[[ 2.91  0.06  0.36  0.06  1.93]
 [ 2.80 -1.87 -0.33  1.92  1.62]
 [ 0.72 -1.40  0.12 -1.36  4.88]]
->
[[ 2.80 -1.87 -0.33  1.92  1.62]]

[[ 3.45 -4.52 -1.07  3.41 -4.69 -5.26  3.56 -1.94 -1.55  3.27  2.95 -1.29
  -2.43 -1.79]
 [ 2.08 -3.10  3.45 -4.52 -1.07  3.41 -4.69 -5.26  3.56 -1.94 -1.55  3.27
   2.95 -1.29]
 [ 3.57 -3.36 -5.37  2.08 -3.10  3.45 -4.52 -1.07  3.41 -4.69 -5.26  3.56
  -1.94 -1.55]
 [-3.10  3.45 -4.52 -1.07  3.41 -4.69 -5.26  3.56 -1.94 -1.55  3.27  2.95
  -1.29 -2.43]]
->
[[ 2.08 -3.10  3.45 -4.52 -1.07  3.41 -4.69 -5.26  3.56 -1.94 -1.55  3.27
   2.95 -1.29]
 [-3.10  3.45 -4.52 -1.07  3.41 -4.69 -5.26  3.56 -1.94 -1.55  3.27  2.95
  -1.29 -2.43]]

[[ 0.20  2.90]
 [ 2.50  5.00]
 [-0.19 -0.94]
 [ 6.35  5.35]
 [ 4.42  1.85]
 [ 2.89  0.45]
 [ 3.27  3.95]
 [-0.96  1.50]]
->
[[ 2.50  5.00]
 [ 6.35  5.35]
 [ 2.89  0.45]
 [-0.96  1.50]]

[[ 3.57  0.12  2.36  1.91 -2.73  0.17  1.21 -1.29 -0.46 -1.22 -2.77 -3.72
   0.09 -2.27  0.44]
 [-1.48  0.44 -1.46 -0.55  0.55 -1.09 -0.60 -0.10 -0.63  0.95  0.87 -0.44
  -4.70  3.53 -0.74]
 [-0.39 -0.32  2.72 -1.94  0.77  0.44  1.12  0.14 -1.30 -2.12  0.64 -3.28
  -3.10  2.15  1.11]
 [-1.37  0.16  1.62 -3.00  3.08 -1.29 -0.78  0.07 -2.09 -2.32  1.68 -0.60
   1.55 -1.66 -2.22]
 [ 1.69  0.54  2.75  0.45 -1.75 -1.06 -0.87 -0.63 -0.07 -2.82 -2.04  1.47
  -3.63  2.83 -3.30]]
->
[[-1.48  0.44 -1.46 -0.55  0.55 -1.09 -0.60 -0.10 -0.63  0.95  0.87 -0.44
  -4.70  3.53 -0.74]
 [-1.37  0.16  1.62 -3.00  3.08 -1.29 -0.78  0.07 -2.09 -2.32  1.68 -0.60
   1.55 -1.66 -2.22]]

[[-2.10  0.09  2.07]
 [ 1.85 -2.86 -2.87]
 [ 0.79 -4.13 -0.36]
 [-0.73 -3.51 -0.46]
 [-2.23 -1.32  1.57]
 [-2.78 -3.63 -0.24]
 [-2.81 -3.91  2.97]
 [ 1.42 -4.18 -4.22]
 [-5.19 -3.54 -4.58]]
->
[[ 1.85 -2.86 -2.87]
 [-0.73 -3.51 -0.46]
 [-2.78 -3.63 -0.24]
 [ 1.42 -4.18 -4.22]]

[[-1.05  1.30 -0.69  3.88 -0.43]
 [-1.41 -0.80  2.34  2.93 -0.43]
 [-0.09  1.90 -3.31 -1.65 -2.05]
 [-1.62  3.18  1.34 -3.65 -4.26]
 [ 0.95  1.67  1.93  1.42  4.78]
 [-1.83  1.02 -3.32 -2.12 -1.03]
 [ 1.19 -1.67 -1.72  0.15 -0.20]
 [-1.03  0.66  4.45  2.57 -0.46]
 [-2.17 -1.87  1.94  2.26  0.22]]
->
[[-1.41 -0.80  2.34  2.93 -0.43]
 [-1.62  3.18  1.34 -3.65 -4.26]
 [-1.83  1.02 -3.32 -2.12 -1.03]
 [-1.03  0.66  4.45  2.57 -0.46]]

[[-2.85 -2.49 -1.95 -2.49 -4.98]
 [ 3.64 -1.04  5.28  1.84 -1.97]]
->
[[ 3.64 -1.04  5.28  1.84 -1.97]]

[[-4.71 -2.38  0.42 -2.55 -2.37 -1.06  0.48 -2.21]
 [-4.35 -3.05  1.23 -5.25 -1.62 -0.81  0.26 -1.05]
 [-5.87 -2.57  1.07 -4.36  0.63 -1.03  0.26 -1.38]]
->
[[-4.35 -3.05  1.23 -5.25 -1.62 -0.81  0.26 -1.05]]
